In the rows, zero is written as 128.
Each path below is one point turned by a fixed rotation once a step. After each direction that follows a path, write how fast that rotation turns it, in degrees each step (0 if it stays still).
Each turn is a multiple of 5 degrees from 10 to 175, or 0.
Each row of a path follows its step; steps can be skipped.
Path 1:
step 2: [131 128 124 121 138 114 132 129 120 133 133 128 115 123 130 129 117 141
 131 132 122 124 121 132 119 131 141 126 121 117 123 129 131 140 125 123
 130 135 140 131 135 133 117 123 137 129 132 126 143 129 130 134 135 125
 131 128 130]
step 3: [136 137 131 129 127 131 139 127 130 133 127 129 120 125 120 121 135 138
 124 128 125 116 129 125 127 126 119 133 119 126 123 124 124 130 128 127
 120 121 127 136 125 126 106 122 139 121 130 128 136 144 129 139 135 128
 128 120 127]
step 4: [131 131 126 133 133 124 126 139 127 132 137 134 122 129 115 124 123 128
 126 122 131 124 116 131 121 125 126 119 114 122 140 129 123 127 134 119
 122 121 131 134 135 138 120 125 127 132 134 117 116 132 136 138 131 118
 129 116 134]
step 5: [123 124 107 127 124 126 130 123 133 129 121 138 138 130 118 118 122 123
 130 123 133 134 116 133 129 133 134 134 119 132 127 118 123 128 128 131
 113 125 131 135 128 130 119 130 125 122 123 126 135 135 130 142 133 121
 134 121 132]
step 6: [127 117 131 126 136 115 132 123 127 123 128 140 126 126 123 128 123 132
 127 138 128 132 121 135 132 131 136 132 123 116 137 131 126 122 123 127
 113 131 133 125 136 130 116 132 131 139 129 125 142 126 142 135 122 132
 119 120 129]
step 9: [132 143 118 131 112 131 129 125 129 128 126 132 122 133 121 120 125 133
 133 130 129 123 127 125 121 123 135 141 120 120 131 129 135 128 137 131
 109 123 127 142 123 130 133 130 130 129 136 126 134 133 129 134 136 123
 124 117 135]
step 14: [133 135 132 130 123 124 124 127 128 138 133 122 114 113 125 130 125 133
 122 127 129 115 131 130 116 122 132 132 122 120 136 127 143 140 131 130
 124 134 128 130 127 125 120 138 132 132 133 128 141 132 136 129 117 135
 133 121 123]
step 19: [132 130 124 136 132 133 135 140 128 131 131 116 116 133 119 116 127 137
 122 130 117 126 116 129 117 136 131 118 122 130 131 130 130 131 123 127
 120 134 134 125 124 125 115 127 146 125 124 120 138 128 127 130 125 132
 125 121 129]
step 25: [128 125 127 129 119 124 139 127 123 125 140 122 116 130 131 130 118 138
 126 130 119 130 123 127 121 139 131 136 115 116 124 129 130 128 128 120
 111 130 132 141 129 125 126 128 131 136 125 125 141 130 138 137 131 129
 123 125 128]
Directions:
[128 128 128 129 128 130 130 128 129 130 128 127 128 127 125 125 128 127
 127 129 130 128 126 129 129 128 127 125 124 129 130 131 128 131 131 131
 130 128 129 126 126 127 129 126 126 127 124 126 125 127 127 127 128 126
 125 130 131] => 95
[128 128 128 129 126 129 127 127 129 126 128 130 127 128 126 127 124 127
 130 132 129 127 130 126 129 131 125 131 128 126 129 131 128 127 128 127
 127 127 126 130 128 129 131 130 129 126 129 129 129 126 132 128 126 126
 130 131 128] => 20
[127 125 130 128 122 128 128 128 128 129 127 128 128 129 129 129 128 130
 127 127 128 128 127 130 131 128 129 126 128 127 129 129 127 125 128 130
 126 123 130 130 128 129 129 130 125 130 128 129 131 128 129 126 132 127
 125 127 128] => 20
[129 128 127 127 129 128 131 130 130 127 123 131 130 129 129 130 126 127
 126 130 129 130 127 133 129 126 129 130 128 132 130 126 126 128 129 126
 128 129 128 127 129 129 128 129 127 129 128 129 126 127 130 129 125 126
 126 129 127] => 65
[127 131 125 129 128 129 127 128 128 125 130 127 131 130 128 128 124 127
 132 128 130 128 129 130 127 127 132 128 131 127 128 128 128 129 126 128
 128 127 129 128 125 128 127 125 125 129 128 128 130 126 127 130 129 128
 127 127 132] => 95
